(in the rows, 128 means zero)
Each named move below is a turn or a mirror, shown by a few rows before and after it. Which moves, in which order, take the first row of each later pair to the second? The first pair is answered.
M (before |-> after):
[149 147 147 115 138 107 128 149] |-> [148 145 144 105 135 109 130 147]
[123 127 100 117 135 135  86 138] |-> [127 133 115 143 140 135  83 137]
[132 142 130 105 114 120 145 132] |-> [139 149 149 139 119 116 136 129]
[117 117 146 168  79 132  43 112] |-> [103 102 108  97  63 131  56 120]
P (before |-> after):
[110 112 124 109 110 134 122 121] |-> [141 109 142 107 129 117 125 128]
[128 164 119  95 137 126 179 147] |-> [110 162 112  87 110 128 166 143]
[120 164 158 161 144 106 147 136] |-> [ 86 165 137 150 108 120 136 129]
[132 123 153 117 104 116 117 119] |-> [143 130 155 136 141 117 143 123]
F (before |-> after):
[130 142 131 102 148 107 118 143] |-> [133 137 133 113 161 110 127 142]
[ 67 155  91 134 107 153 154 119] |-> [ 75 168 100 109  84 135 143 125]
[118 128 146 154 100 146 132 117] |-> [118 131 149 148  99 145 127 118]
V (before |-> after):
[123  93 116 113 142 129  91 134] |-> [130 110 115 121 157 125  85 143]
[124  81 113 136 178 129 130 132] |-> [128  82 114 136 180 125 132 133]
[146  83 132  92 130 123 137 127] |-> [109 105  90 112 139 158 112 131]
Pairs:
Each pair is 2 to 3 moves apart.
[126 156 145 122  88 129  64 112] |-> [182 152 168 123 157 109 102 129] : M, P
[128 106 135 118 106 125 119 117] |-> [142 101 138 139 140 129 137 119] : P, F
[150 132 130  94 147 122 145 112] |-> [149 128 151 145 148 131 123 101] : V, P, M
[ 86 126 135 176 103 156 129 122] |-> [123 100 147  91  90 118 166 129] : V, V, M
[137 145 119  95 107  77 160 132] |-> [111 140 105  99  87  92 157 120] : F, P, P
[168 130 135  94 138 110 139 139] |-> [166 127 145 148 165 126 144 131] : M, F
[155 153 125 137 174 119  86 151] |-> [115  96 133 171 123 143  78 112] : V, V, M
[159 146 148 131 149  98 118 150] |-> [ 96 148  89 110 123 134 139 139] : M, P, P
[ 92 123 138 169  89 154 108 108] |-> [ 96 129 134 124  60 139 104 115] : F, M
[105 136 100 117 124 163 141 112] |-> [122 155 137 164 125 152 121 111] : F, M
[169  98 138 136 156 135 125 129] |-> [121 108  99 137 144 166 146 117] : P, M
[127 102 119 135 141 146 122 124] |-> [144 102 128 118 143 131 132 132] : V, V, M
[ 99 111  71 132 169 171 156 135] |-> [172 128 179 180 164 112 145 138] : F, M, V
[128 175 152 105  93  81 122 142] |-> [138 159 142  83 113  84 151 144] : M, F, M
[148 145 130 162 184 130 160 138] |-> [153 131 147 170 176 125 163 130] : M, V, M
[124 113 117 106  96 100 141 137] |-> [111 104 122 147  94 116 136 122] : F, M, V
[ 97 105 138 116 116 131 134 106] |-> [110 112 150 104 111 118 132 112] : F, F
[159 130 134 135 172 116 160 141] |-> [101 125 117 116  76 131 101 123] : P, M, P
[125 113 153 152 121 158 115 103] |-> [115 128 112  89 117 161 109 122] : F, V, M
[135 133 135  96 102 106 128 130] |-> [144 138 158 152 130 107 131 127] : M, F
[122 136 132 199  94 131 125 120] |-> [169 106 130  87  98  92 128 140] : M, P
[145 170 165 149 128  97 171 132] |-> [ 83 155 127 156  85 133 149 114] : F, P
[128 127 155 135  88 120 115 114] |-> [113 138 141 160 113 138 150 111] : F, P, P
[117 132 138 142 125 133 141 108] |-> [126 140 144 129 118 123 108 116] : P, V, P
[152 119 168 126  83 111 114 119] |-> [142 129 155 173 138 130 167 114] : F, P
[105 118 106 117 135 139 151 121] |-> [118 140 145 168 131 127 125 120] : F, F, M
[ 85  37  79 125 139 164 107 139] |-> [144  87 147 207 195 131  99 154] : M, V
[ 96 122 109 170 155 162 161 114] |-> [ 98 116 142 164  89 145  86 110] : P, M
[132 142 118 165 141 133 105 116] |-> [151 119 117 113 148 118 157 120] : V, M, P
[127 123 133 114  94 124 119 124] |-> [151 122 142 111 125 116 135 133] : P, M
[125 123 159 119 102  98 110 116] |-> [109 107 144 146 122 119 155 103] : F, P, V
[ 69 101 100 136  89 159 176  93] |-> [142 219 141 129 119  96  99 151] : V, P, V
[118  89 110 163 164 153 129 118] |-> [132  91  96 102 166 135 149 133] : V, M
[137 179 112  98 141  90 159 138] |-> [106 188 119 171 133 113 147 121] : F, P, M
[ 93  94  74  94 116 162 149 111] |-> [161  92 115 104 184 128 183 127] : P, F, P
[122 141  97 111 115 138 118 141] |-> [125 160 102 116 122 131 126 144] : V, P, P
[103  95 108 139 112 154 122 126] |-> [128  92 139 139 107 133  95 130] : M, P
[105 154 138 186 114 140 118 119] |-> [125 165 160 178 110 118 118 127] : M, F, M
[126 132 126 155 166 142 173 127] |-> [151 118 169 132 101 107  94 127] : P, P, M
[189  80 144 107 171 120 120 139] |-> [ 92  90  74 125 127 182 110 117] : F, P, F
[155 114 181 149  96 105 100 112] |-> [123 119 153 137  70 123  78 110] : V, F
[156 137 142  90 138  98 165 138] |-> [ 91 155 109 147 122 142 167 118] : M, P, F
[143 171 142 102 116 100 148 144] |-> [149 162 135 108 136 108 167 144] : F, M
[102 133 115 132 104 139 178 115] |-> [ 96 144 127 143  83 137 157 114] : M, F, F
[ 83 104  93  99  92 164 127 118] |-> [ 83 117 110 110  76 158 104 117] : M, F, M
[ 95 125  97 123 118 147 116 130] |-> [142 143 155 157 141 115 121 137] : M, V
[151 155 137 136 151 117 114 144] |-> [121 127 100  90 122 133 120 138] : M, V, V
[105 151 103 145 152 147  94 134] |-> [127 144 110 113 169 130 167 138] : V, M, P
[115  98 113  97 151 137 150 141] |-> [128 107 118  82 142 122 113 149] : V, P, P
[158 159 169 139 129  97 101 144] |-> [164 142 145  83 141  93 138 149] : M, F
[119 124 129 163 146 147 120 118] |-> [129 118 139 163 146 139 126 118] : V, F
[147 131 154 121 110 112 159 114] |-> [110 138 133 146  92 137 130 103] : V, M, F
[ 98 145 121 169 132 144 113 132] |-> [105 156 126 139 102 125  96 140] : F, F
[131 133 126  86 121  99 158 133] |-> [117 133 134 180 146 128 147 116] : M, F, F
[118  96 112 100 110 141 125 121] |-> [160 101 154 139 143 120 122 130] : P, M
[164 167 164 117 126  89 108 145] |-> [139 119 179 144  80 108 105 107] : V, M
[112 100 138 166 124 156  89 107] |-> [139  86 131  80 110 126  95 121] : P, M, F
[140 150 180 168  84 119 129 101] |-> [156 134 186 156  87 115 114 103] : V, P
[ 79 136 140 156 133 125 142 146] |-> [107 143 157 137 131 100 107 160] : P, V, P
[138 139 137 150 167 122 186 144] |-> [ 89 133  98  97 108 139 169 137] : M, P
[138 132 146 139 126 115 166 112] |-> [129 124 130 124 129 123 175 109] : M, F
[159 157 154 143 138 105 144 126] |-> [113 132 135 140  98 130 167 102] : P, V, V
[124  98 121 104  97 138 120 118] |-> [151 103 140 100 111 116 133 125] : F, F
[108 166 146 143  97 125  94 153] |-> [147 146 165 103 110  98 135 158] : V, M, F
[148 147 137 164 153 127 121 125] |-> [125 136 122 147 116 135  84 118] : F, F, P
[134 131 139 167 161 139 133 126] |-> [ 92 125 109 132 112 157 116 121] : P, M
